Each path below is one point turned by a fixed rotation once a step. After each direction that follows a path, write how fast that rotation turns it, in degrees each step (0 if it stays still).
Each turn is a multiple of 5 degrees from 10 to 175, or 0.
Each row of a path follows its step; steps can be skipped.
path 1
step 0: +2.80, -1.91, +4.08, +1.43, -1.02, +2.16, +0.09, +0.25, -1.60, -0.13, -1.34, +0.42, +4.69, +0.24, -0.47, +1.31, +0.49, +1.41, +0.90, +1.20, +0.55, +2.01, -0.82, +0.16, +1.12, -1.43, -0.74, -0.20, -3.13, -2.43, +1.28, -0.22, +1.57, -1.39, +0.01, -0.37, -0.79, +0.45, +0.16, -0.73, +0.14, +0.41, -0.46, -2.18, +0.11, -0.78, -1.01, +2.69, +1.32, -0.41, -2.99, +1.32, +2.03, +1.03, +0.25, +1.00, -1.45
step 1: -0.04, -2.02, -0.22, +0.40, -1.26, -0.48, -0.68, -0.29, -0.60, +0.12, +3.18, -0.30, +1.85, +0.04, -0.48, -1.09, +0.23, -1.54, -1.06, -2.27, -1.12, +2.20, +1.92, +0.90, -3.04, -2.45, -0.31, -0.32, +1.81, +1.15, -4.78, +1.00, +0.38, -0.11, -1.45, +0.81, -1.80, +0.35, -2.58, +1.19, +1.58, +0.11, -0.37, -0.31, +0.32, -0.03, +1.37, -0.61, -1.09, -0.50, +3.18, +2.49, +1.64, -1.08, +1.86, +0.48, +1.29
step 2: -0.59, +0.56, -1.50, -2.02, +2.29, +1.31, +0.69, -1.08, +0.09, -0.71, +0.91, -0.83, -1.12, -0.77, +0.39, +0.10, -0.28, +2.78, +1.53, -0.52, -0.85, -1.66, -0.92, +0.35, -3.03, +0.28, +0.28, -0.34, +0.16, +0.10, +2.80, +2.61, -1.59, +1.25, +0.59, +0.74, -0.01, -2.15, -4.13, +1.09, -3.39, -2.76, +0.52, -1.76, -0.25, -1.31, +0.00, -1.25, -2.19, +2.26, +0.11, -1.75, -1.90, +0.07, -1.58, +1.42, +0.59
step 3: -1.89, -2.11, +3.13, +0.47, +0.45, -0.03, -1.55, -0.38, -0.11, -0.17, -2.84, +1.41, -0.06, +0.73, -0.71, +0.43, +3.29, +1.22, +2.68, -0.04, +0.89, +0.63, +0.76, +1.09, +0.23, -0.07, -0.83, -0.43, -1.46, -1.14, +2.85, -3.51, -0.53, -0.75, +1.25, -1.56, -3.00, -0.54, +3.05, -1.08, -0.22, +2.38, -0.54, -2.01, -1.67, -0.98, +0.12, +0.30, -2.40, -2.71, -0.74, -1.25, -0.09, -0.11, -1.24, +0.93, -1.03
step 4: +0.44, -1.02, -2.13, +0.09, -3.27, -0.18, -1.58, -1.89, +0.51, +0.08, -0.39, -2.77, +0.76, -0.14, +1.01, -0.83, -1.26, -0.39, -0.09, +1.00, +1.99, -1.07, -1.83, +0.49, -0.79, +1.71, -2.02, +1.33, -0.10, +3.12, -2.91, -1.72, +1.25, -4.10, -1.43, +1.29, -1.69, +1.73, -1.28, -0.68, +0.97, +0.25, +1.72, +0.09, -0.72, -0.95, +1.02, +0.52, -0.59, -2.48, +1.52, +1.85, +2.34, +0.92, +2.34, -0.38, +0.70
step 5: +0.81, +0.96, +2.35, +0.48, +0.51, +2.04, -0.21, +0.09, -1.08, +0.61, -0.02, -1.23, +0.40, -3.40, +0.78, -0.66, -3.52, +0.92, -1.07, -1.53, +0.55, +1.51, -0.80, +1.99, -1.39, +3.03, -3.20, -1.57, +0.04, -3.18, +0.93, +2.67, +1.06, +0.81, +0.81, +0.28, +0.40, +0.30, -3.17, +1.25, -1.45, -3.16, -0.67, -1.60, +0.56, -0.05, -0.08, -1.07, +1.68, +1.18, -1.56, +0.45, -1.14, -1.14, +0.34, -1.16, +1.78
step 6: +0.71, -1.30, +0.66, +0.40, +1.11, -0.13, -1.06, +0.63, -1.55, +0.47, +0.38, +4.65, +0.83, +2.41, -2.88, +1.13, -1.07, +0.15, +2.89, -1.23, -0.91, +0.44, -0.51, -1.72, -1.34, -3.59, -0.90, +1.03, +0.38, -1.99, +0.60, -1.71, +0.29, +1.32, +1.86, +0.39, -2.51, -0.90, +1.59, -0.35, +1.19, -0.67, -1.96, -0.97, -2.01, -1.47, +0.02, -1.82, -0.77, +0.47, +0.95, +1.34, +0.72, -1.71, -2.38, -0.84, +1.48
step 7: +0.37, -2.41, -1.62, -0.79, -1.42, +0.67, -0.83, -0.78, +3.12, -0.32, -2.57, -0.67, -2.18, +0.36, -1.52, -1.57, +0.60, +2.61, +1.93, +0.70, +0.81, -0.11, -0.68, -0.60, -0.18, -2.14, +1.82, +1.18, +1.42, +3.75, -0.80, +1.65, +0.32, -0.77, +0.38, +0.07, +0.96, +0.56, -2.61, +0.61, +2.41, +0.44, +1.41, -2.70, +0.66, +0.07, +0.44, -0.37, -3.19, -0.45, -0.17, +0.68, +0.86, +2.65, +1.95, +1.14, +0.29
step 8: -2.97, +0.37, +2.50, -1.14, +0.62, +0.96, -0.53, +3.22, -0.84, +2.64, -1.45, -1.09, +0.46, -1.38, +3.68, +0.76, -0.61, +0.79, -0.94, -0.10, -0.21, +1.44, +2.05, +3.13, +0.71, +3.78, -0.81, -0.19, -1.15, +1.14, +1.51, +1.30, +0.54, +1.09, +0.08, -0.61, -1.87, +0.78, -1.12, -2.13, -0.98, -1.63, +2.45, -1.64, +0.58, -0.32, -0.22, -0.74, -0.40, -0.72, +2.91, -0.22, -1.61, +1.06, -0.69, +0.73, +0.08
step 9: -2.05, -1.60, +2.47, +0.10, -0.80, -0.54, -0.60, -1.24, -0.40, -1.12, +0.94, +1.40, +0.55, +0.26, +2.77, -1.17, -2.52, -0.46, +0.20, +1.47, -0.38, -1.48, -2.55, -1.09, -1.31, +0.57, -0.81, +0.61, +0.57, -1.27, +0.45, -4.06, +1.52, -1.89, +1.14, +0.15, -1.29, -0.42, +0.06, -0.90, +1.03, +0.99, -1.69, +3.52, -1.98, -1.32, +0.76, -1.76, -1.13, +2.59, +0.17, +1.02, +0.92, -2.76, -2.68, -0.25, +0.72
-0.49, +0.85, +0.34, +0.12, -0.23, -0.56, +0.33, -1.02, +0.31, -0.26, +0.25, +0.09, +0.13, +0.52, -0.02, +0.15, -0.33, +0.25, +0.34, -0.26, -0.95, +0.23, +0.26, +0.28, -0.05, +0.09, +0.03, -0.49, -0.02, +0.33, +0.17, -0.41, +0.25, -0.02, -0.38, +0.42, -0.76, +0.75, +1.21, +0.58, +0.45, -0.34, +0.12, -0.48, +0.54, +0.41, +0.44, +0.00, +0.16, +0.42, +0.61, +0.12, +0.44, +0.15, -0.40, +0.14, +0.41	140
-0.06, +0.48, -0.61, -0.46, +0.05, +0.62, -0.34, -0.29, +0.14, -0.36, -0.03, +0.11, +0.33, +0.78, +0.35, -0.37, +0.42, +0.54, -0.15, -0.34, -0.31, +0.33, +0.14, +0.35, +0.01, -0.31, +0.43, +0.87, +0.86, +0.10, +0.35, +0.30, +0.19, +1.12, -0.22, -0.92, -0.20, -0.48, -0.13, -0.28, -0.07, +0.84, +0.55, -0.38, +0.38, -0.21, +0.66, -0.55, -0.28, -0.19, +0.11, -0.24, -0.27, -0.09, -0.15, +0.67, -0.06	70
-1.08, -0.69, -0.21, +0.23, +0.11, +0.61, -0.28, -0.29, +0.17, -0.27, +0.35, +0.22, -0.46, +0.11, +0.63, +0.05, +0.77, -0.24, +0.25, +0.34, +0.30, +0.06, +0.61, -0.21, +0.63, +0.65, +0.00, -0.19, -0.19, +0.31, +0.74, -0.14, -1.07, -0.29, +0.11, +0.17, -0.37, +0.00, -0.31, +0.27, +0.05, -0.09, +0.41, +0.77, -0.10, +0.18, +0.29, +0.42, -0.85, +0.42, +0.70, +0.16, -0.70, +0.22, -0.17, +0.41, +0.12	65
-0.31, +0.53, +0.58, +0.09, -0.09, -0.06, -0.26, +0.23, -0.23, -0.33, +0.59, -0.31, -0.62, +0.00, +0.18, +0.64, -0.14, +0.59, -0.60, -0.05, +0.32, -1.04, +0.45, -0.89, +0.01, +0.57, +0.29, -0.19, -0.07, -0.71, -0.62, -0.16, -0.14, +0.53, +0.30, -0.20, -0.46, -0.05, -0.64, -0.03, +0.00, -0.08, -0.07, -0.29, +1.31, -0.38, -0.06, -0.47, -0.23, -0.26, +0.51, +0.21, +0.48, +0.28, +0.54, -0.23, -0.12	110
+0.13, -0.42, +0.09, -0.31, -0.37, +0.07, +0.24, -0.45, -0.74, -0.21, +0.79, -0.43, -0.64, +0.13, -0.46, -0.19, +0.39, -0.57, +0.82, -0.09, +0.47, +0.67, -0.27, -0.72, +0.29, +0.12, +0.17, +0.14, +0.57, +0.69, -0.75, -0.84, +1.01, +0.35, -0.02, -0.45, -0.08, +0.25, -0.09, +0.02, +0.24, -0.09, -0.20, +0.25, -0.38, -0.08, -0.21, -0.17, -0.27, +0.19, +0.56, +0.00, +0.37, -0.65, -0.13, +0.02, -0.79	130
